Some points:
[ 2.4  -0.41 -0.5  -0.9   2.38  0.53 -0.35 -0.57 -1.3  -0.41  0.31 -1.3
 -0.19  1.87 -0.45 -0.87  0.2   0.84 -0.61 -0.49  1.82  0.08  0.   -0.26]
[ 1.7   0.11  0.11 -0.35  0.03 -1.24 -1.32  0.43 -0.1  -0.01  0.26  0.69
 -0.77 -0.64  1.96  0.26  0.   -0.82  0.7   2.31  0.05 -0.34  0.38  0.84]
[-0.79  1.2   0.63 -0.29 -0.03 -1.94 -1.06 -0.86 -1.16 -1.51 -0.25  0.14
 -0.69  2.44 -0.77  0.45  0.9  -0.57  1.1   0.45  0.15  1.36 -1.24 -0.8 ]
[ 2.67 -1.7   0.7   0.29 -1.48 -0.28  0.81  0.15 -1.1  -0.52  0.83  0.18
 -2.03 -0.12 -0.56  0.07  1.91 -0.44 -0.18 -0.15 -0.23 -0.22 -0.08 -0.95]
[-0.13 -0.86 -0.16  1.97  0.78 -2.19  0.6  -0.47 -1.44  1.71  0.03  0.55
  0.19 -1.26  0.04  0.22  0.94  0.09 -0.83 -0.66 -0.15 -0.92 -2.49  0.03]
[-0.77 -1.57  0.19 -1.25 -1.09 -0.59  0.26  1.23  0.9   0.07 -0.51  0.57
  1.2  -1.35 -1.08  0.24 -1.05 -0.28 -1.27  1.41  0.69  0.21 -1.43  0.07]
[ 0.13 -2.14 -0.64  0.8  -1.64  0.68  0.   -1.21 -1.29 -1.29  0.16  0.02
 -0.24 -0.28  0.01  1.9  -0.53  0.93 -0.66 -0.18  0.33 -0.95 -0.84 -0.22]
[ 0.57 -0.75  0.26  1.1  -0.2  -0.32 -1.39  0.46  0.63  0.46  0.69  0.
 -1.16  0.22  0.91  0.1  -0.82  0.39  0.35  0.42  0.66 -0.41  0.13  0.46]
[-0.02 -1.53  0.67 -0.02 -0.93  0.54  0.65 -0.02  1.44  1.37 -0.47  0.68
 -1.    0.56  0.42  0.55  1.29  0.93 -1.81  1.08  0.32 -0.24  1.15  1.58]
[ 0.42 -0.55 -2.47 -0.44  1.37 -0.95  0.55 -0.11  0.22  1.81  1.06  0.35
  0.51 -1.09 -1.44  0.2  -0.33  1.06  1.95  0.13 -0.56  0.46  1.38  0.42]
[ 0.28 -1.33 -1.82 -0.15 -0.93  0.22 -0.5   0.1   1.05 -0.61  0.58 -0.23
 -0.15  1.23  1.27  0.77 -0.05 -1.54 -1.2  -0.75  0.41  1.22  0.76 -0.7 ]
[ 0.43  0.85  0.43 -0.96  0.62  0.53  0.66 -0.65  0.18  1.8   1.45  0.82
  1.19 -0.42 -0.58 -0.65  0.83 -0.77  2.01 -0.37  0.69  0.16 -1.15 -0.37]
[-0.58 -0.27  1.04 -0.24  0.66  0.73  1.45 -0.4   1.1   0.62  1.01 -0.84
  0.57 -1.23  0.03 -1.4  -0.59 -0.51 -0.01 -1.72  1.28 -1.6   0.88  0.47]
[ 0.43 -0.03 -0.34  0.62 -0.05  0.37  1.32 -0.11 -1.29  2.57 -0.36 -0.07
 -0.83  2.86 -0.57 -1.19 -1.22  1.11 -1.06 -0.34 -1.27  0.1   0.19 -2.09]
[ 0.66  0.81 -0.56 -0.14 -0.3   0.92 -0.48 -0.27  1.57  0.08 -0.35 -0.46
  1.08  0.52  0.42  0.2   1.24 -0.09  0.25 -1.04 -2.31  0.52 -0.36  2.69]
[-1.74  0.07  1.23 -0.88  0.68 -0.38 -0.16  0.89 -0.11 -0.05  0.99 -1.25
 -2.08  0.37  0.14 -0.32  1.38  1.94 -0.86  0.97 -0.23  0.41  0.7  -1.27]
[-1.77  0.84 -0.1   0.75  0.41 -0.15 -1.38  1.91 -0.18  0.24 -0.93 -0.12
  0.15  0.77 -1.29 -0.45  0.28 -0.38 -0.96  0.2   0.12 -0.24  1.61 -1.39]
[-0.85  0.87  0.09  1.06 -0.21 -0.04 -0.23  0.1  -0.17  0.28 -1.64  0.44
 -1.16 -1.77  1.16 -1.98 -1.38 -0.19  1.23  0.06  0.87  1.83  0.46  0.23]
[-0.17  0.3   0.09 -0.09 -0.78 -1.02 -1.64 -0.15  0.25  1.52  0.01 -1.8
  1.13  0.61  0.23 -0.59  0.62  0.06 -0.15  0.55  1.49 -0.92  0.29 -0.08]
[-0.9  -0.04 -0.43  1.   -1.97  0.41  1.05 -1.61 -0.05 -0.09 -0.8  -1.17
  0.31 -0.26 -0.57  0.45 -0.62  0.47  0.75  0.72 -1.21 -0.18 -2.02 -0.02]
[-0.42 -0.18  0.02 -1.51  0.    0.44 -1.5  -2.85  0.42  1.61 -1.12  1.21
 -1.17 -0.53 -0.02  0.43 -0.77 -0.9   1.   -1.3  -0.64 -1.42  1.09  0.16]
[ 0.97  1.02 -0.33 -0.25  0.99  0.65  0.2  -0.78 -0.5  -1.41 -2.33  0.04
  0.56 -0.39  0.57  1.22 -0.84  0.34  1.44  1.69  0.92 -1.42  1.15 -1.08]
[-0.71  0.68  1.89 -0.75 -1.43 -1.17  2.09 -0.57 -0.19 -0.49  0.86 -0.11
  1.11  1.16  1.46 -0.93  0.49  0.48  2.2   0.15 -1.77 -0.27  0.42 -1.24]
[-0.76 -1.09  0.17 -0.3  -0.8   0.7  -0.01  1.09  1.    0.48  0.8  -0.88
 -2.16 -0.39  0.96  0.02  0.91 -1.5   2.39 -0.26  1.21  1.42 -0.52  0.19]
[ 0.38  0.11  0.37  1.3   0.84  0.33  0.08 -0.02 -1.2   0.28 -0.66  1.77
  0.6   0.37  2.34 -0.39  2.65  0.08 -0.44  0.43 -0.95 -0.77  0.12 -0.16]
[ 1.57  1.09  1.72  1.68  0.78 -0.34  1.01  0.9   0.28  0.12 -1.3  -0.98
  0.55 -1.94  0.13  1.84  0.57 -0.34 -0.9  -0.87  0.79  2.14  1.32 -1.26]
[-0.38  1.51 -0.16  1.39  0.23 -1.72  1.3   0.14  0.   -0.91  0.63  0.15
 -0.39 -0.68 -0.28  0.19 -0.43 -0.23  0.94  1.1  -1.01 -0.81  1.04  2.9 ]
[-0.82  0.09  1.29  1.46  1.64  1.9  -0.76 -0.45 -0.18 -1.1   0.81  0.37
  0.06  1.04 -1.   -0.09 -0.75 -0.65  0.68 -1.16  0.17  1.51 -0.64  0.81]
[ 0.65 -2.21  1.27 -0.18 -0.49 -1.61  0.41  0.    0.02 -1.03 -2.1   0.17
 -0.04  1.28 -1.78 -0.28 -0.61 -0.28 -0.24 -1.33 -0.46  0.57  0.97  1.16]
[-0.62 -0.51 -0.43 -1.8   2.54 -0.25 -0.27  0.35  0.55 -0.11 -0.8   0.11
 -0.46  0.33  0.12  0.78  0.22  0.39  0.55  0.81  0.95 -1.36 -1.54 -0.53]
[-0.13  1.68 -0.48 -1.29 -0.89 -0.01  2.12  0.41 -0.75 -1.12  0.64 -0.2
 -0.62 -0.43 -1.52  0.77 -0.84  0.96  1.21  0.05  0.   -0.19  0.57  0.42]
[ 0.28 -0.79 -0.13 -1.7   0.61 -0.83  1.41  1.59  0.06 -0.74  0.01 -0.46
 -0.91  0.03 -0.13  0.1  -1.1  -2.76  0.39 -1.25 -1.42 -0.67 -0.31 -0.63]
[-0.46  0.05  1.17 -0.67 -0.07 -0.11 -0.39  0.25  1.02 -0.9   1.75  1.51
  1.84 -0.33  2.16  0.69 -1.12  0.29 -1.24 -0.85 -0.12 -0.13 -0.34 -1.73]
[ 0.7   0.61 -0.2   1.63  0.79  1.26 -0.48  0.1   2.1  -1.91 -0.92 -1.57
 -0.95 -1.8  -1.08 -1.66  0.46  0.65  0.7  -0.18 -1.76 -1.64 -2.56 -1.3 ]
[-0.35 -0.81 -1.83  0.78 -0.51 -0.37 -1.16 -1.74 -0.99 -0.21  0.47  1.15
  1.32 -1.79 -0.72 -0.13  0.06 -0.31  0.55  0.36  0.38  2.15  0.37 -0.84]
[-0.83  1.39  1.33 -0.71 -1.68 -0.04 -1.44 -0.94  0.11  0.85  0.81  0.51
 -0.78  0.86 -1.39 -0.01  0.46  0.85  1.59 -0.14  1.21 -0.19  0.06 -0.23]
[ 1.45  0.39  0.29 -2.04 -0.7   1.76  0.03  1.65 -1.28  1.42  0.26 -1.48
  1.49 -0.58  0.85  0.09 -0.85  0.27  0.47  1.09 -0.59  1.06 -0.69  0.2 ]
[-0.87  0.22 -0.13 -0.33 -0.38  1.34 -0.92 -0.25 -3.1  -0.52  0.97  0.08
 -0.33 -2.18 -0.63 -0.28  0.77 -0.84 -2.24 -0.13 -1.37 -0.79  1.57 -1.02]
[-1.18  1.22 -1.78 -1.01 -0.46  0.41 -0.44  1.85 -2.3   0.02 -1.26 -0.58
 -0.27  1.1   1.13  1.01  0.5  -0.35 -1.   -0.25  0.13  0.31 -1.91  1.78]
[ 0.38 -0.83  1.34  1.08  0.78 -1.03 -1.54  2.4  -1.79  0.17  1.43  0.5
  0.26  0.57 -0.06  0.3  -2.36  0.9   0.68 -0.26 -0.56 -0.87  0.05  0.78]
[ 0.86  1.49 -0.85  0.37 -1.02 -1.99 -1.43 -0.66  0.73 -0.41  1.02 -1.74
  1.19  0.53 -0.65 -0.42 -0.48 -1.36 -1.54 -1.33  0.82 -0.83  0.46  1.03]
[ 0.03  1.22 -0.83 -0.08 -0.44  0.3   0.28 -0.08  1.23 -0.11 -0.2   0.63
 -0.31  1.18  0.55 -1.41 -2.05 -1.32 -1.88  2.44 -0.78 -0.27 -0.21 -1.72]
[-2.25  0.2   0.67 -0.43  0.61  0.81  0.21 -0.31  0.1   0.22  0.55  0.06
  0.48  0.38 -1.59  1.32  0.42  1.3  -1.17  1.25  0.78 -0.51 -0.24  0.84]
[-1.06  0.88 -1.82  0.06  0.83 -1.17  1.55  0.85  1.12  1.4   0.23  0.35
 -0.56  0.15  0.72  1.69  1.03  0.34 -0.65 -1.07 -0.14  0.48  0.3  -1.06]
[ 0.06 -0.94 -0.4  -0.44  0.39 -0.18 -2.34 -0.08  1.5  -0.3  -0.84 -0.5
  0.3  -0.2   0.05  0.59 -0.03  3.23  1.13 -0.81 -2.8   0.8  -0.19 -0.92]
[-1.55 -3.49 -1.51  1.82  0.06  1.45  0.97  1.36 -0.11 -0.51 -0.09 -0.3
  0.89  1.52  1.03 -0.48 -0.57 -0.61  1.79  0.55  0.84 -1.05  0.33 -0.27]
[ 1.16  1.29  0.18  1.08 -0.13  1.33  0.46 -0.15  1.01  0.31 -0.34  1.75
  0.23  1.47 -0.72  2.22 -0.17 -1.08  0.37 -0.52  0.89 -0.7  -0.73 -0.41]
[ 0.47 -1.3   0.37 -0.55 -0.64 -0.54  0.56  1.77  0.19  0.75 -1.96  1.74
  0.39 -0.78 -0.27 -1.79  0.89 -0.28 -0.36  0.28  1.06 -0.39 -0.77  0.09]
[-0.33 -0.49  0.14 -0.37  1.11 -1.18  1.81 -1.98 -0.61 -1.34 -0.47 -0.66
 -0.87 -0.92  2.35 -0.53 -0.95  1.14 -0.92 -0.83  1.49  0.75 -0.5   0.61]
[ 0.18 -0.92  0.46 -1.23  1.93  0.39  0.97 -1.6   0.67 -0.94  1.15  0.67
  0.06  0.88 -0.18 -1.19  0.25 -0.96 -1.45  2.15 -1.17  1.7  -0.65  1.07]
[-1.   -0.63  0.25 -0.53  0.26  0.2  -0.54  0.4  -0.44 -1.68 -0.94 -0.67
  2.    0.33 -0.36  0.09  2.28 -0.9   0.94 -0.51 -0.18 -0.91  1.3  -0.05]
[ 0.93  0.49 -1.26 -0.54 -1.1  -0.76  0.39  1.04  1.11 -2.11  1.06  1.66
  0.46  0.29 -0.64 -1.3   0.93  1.89  0.31 -0.09  0.97  0.15 -0.29 -0.54]
[ 0.57 -0.4   1.26 -0.8  -0.42  1.16  0.42 -0.26  0.79 -0.56  0.05  0.01
 -0.91 -0.32  1.06  0.93 -1.22  0.46  0.03 -0.58 -0.1  -1.27 -0.33  0.38]
[ 0.7  -1.1   0.11  1.16 -0.04  0.78  0.62 -0.73  0.51  0.68  0.75 -1.46
  0.83  0.33 -0.85  0.92  0.57  0.73  0.4   2.29 -0.7  -0.15  0.82 -0.28]
[-0.14  1.85 -0.62  0.4  -0.97  2.74  0.4   0.68 -0.46 -0.16  0.62  0.87
 -0.45  0.55  0.03 -1.24  0.21  1.81 -0.25 -1.15  0.54  0.34  0.91  1.03]
These points spread out most along one direction. Take the direction at right angles to it along which they spread out most. Go by this last direction. How far along it is each point below, from 0 to 99? The average is 50, and the first point in the table lies past the average. One standard deviation of the points above along it is 16.
[ 0.47 -1.3   0.37 -0.55 -0.64 -0.54  0.56  1.77  0.19  0.75 -1.96  1.74
  0.39 -0.78 -0.27 -1.79  0.89 -0.28 -0.36  0.28  1.06 -0.39 -0.77  0.09] -> 35
[ 0.28 -0.79 -0.13 -1.7   0.61 -0.83  1.41  1.59  0.06 -0.74  0.01 -0.46
 -0.91  0.03 -0.13  0.1  -1.1  -2.76  0.39 -1.25 -1.42 -0.67 -0.31 -0.63] -> 28
[ 1.16  1.29  0.18  1.08 -0.13  1.33  0.46 -0.15  1.01  0.31 -0.34  1.75
  0.23  1.47 -0.72  2.22 -0.17 -1.08  0.37 -0.52  0.89 -0.7  -0.73 -0.41] -> 52
[ 1.45  0.39  0.29 -2.04 -0.7   1.76  0.03  1.65 -1.28  1.42  0.26 -1.48
  1.49 -0.58  0.85  0.09 -0.85  0.27  0.47  1.09 -0.59  1.06 -0.69  0.2 ] -> 55
[-0.17  0.3   0.09 -0.09 -0.78 -1.02 -1.64 -0.15  0.25  1.52  0.01 -1.8
  1.13  0.61  0.23 -0.59  0.62  0.06 -0.15  0.55  1.49 -0.92  0.29 -0.08] -> 67
[-0.83  1.39  1.33 -0.71 -1.68 -0.04 -1.44 -0.94  0.11  0.85  0.81  0.51
 -0.78  0.86 -1.39 -0.01  0.46  0.85  1.59 -0.14  1.21 -0.19  0.06 -0.23] -> 75
[ 0.38  0.11  0.37  1.3   0.84  0.33  0.08 -0.02 -1.2   0.28 -0.66  1.77
  0.6   0.37  2.34 -0.39  2.65  0.08 -0.44  0.43 -0.95 -0.77  0.12 -0.16] -> 56
[-1.77  0.84 -0.1   0.75  0.41 -0.15 -1.38  1.91 -0.18  0.24 -0.93 -0.12
  0.15  0.77 -1.29 -0.45  0.28 -0.38 -0.96  0.2   0.12 -0.24  1.61 -1.39] -> 86
[-1.18  1.22 -1.78 -1.01 -0.46  0.41 -0.44  1.85 -2.3   0.02 -1.26 -0.58
 -0.27  1.1   1.13  1.01  0.5  -0.35 -1.   -0.25  0.13  0.31 -1.91  1.78] -> 75
[-1.55 -3.49 -1.51  1.82  0.06  1.45  0.97  1.36 -0.11 -0.51 -0.09 -0.3
  0.89  1.52  1.03 -0.48 -0.57 -0.61  1.79  0.55  0.84 -1.05  0.33 -0.27] -> 26
[-0.71  0.68  1.89 -0.75 -1.43 -1.17  2.09 -0.57 -0.19 -0.49  0.86 -0.11
  1.11  1.16  1.46 -0.93  0.49  0.48  2.2   0.15 -1.77 -0.27  0.42 -1.24] -> 48
[ 0.57 -0.4   1.26 -0.8  -0.42  1.16  0.42 -0.26  0.79 -0.56  0.05  0.01
 -0.91 -0.32  1.06  0.93 -1.22  0.46  0.03 -0.58 -0.1  -1.27 -0.33  0.38] -> 31
[ 0.93  0.49 -1.26 -0.54 -1.1  -0.76  0.39  1.04  1.11 -2.11  1.06  1.66
  0.46  0.29 -0.64 -1.3   0.93  1.89  0.31 -0.09  0.97  0.15 -0.29 -0.54] -> 54
[ 2.67 -1.7   0.7   0.29 -1.48 -0.28  0.81  0.15 -1.1  -0.52  0.83  0.18
 -2.03 -0.12 -0.56  0.07  1.91 -0.44 -0.18 -0.15 -0.23 -0.22 -0.08 -0.95] -> 41
[-0.62 -0.51 -0.43 -1.8   2.54 -0.25 -0.27  0.35  0.55 -0.11 -0.8   0.11
 -0.46  0.33  0.12  0.78  0.22  0.39  0.55  0.81  0.95 -1.36 -1.54 -0.53] -> 43
[ 0.38 -0.83  1.34  1.08  0.78 -1.03 -1.54  2.4  -1.79  0.17  1.43  0.5
  0.26  0.57 -0.06  0.3  -2.36  0.9   0.68 -0.26 -0.56 -0.87  0.05  0.78] -> 55
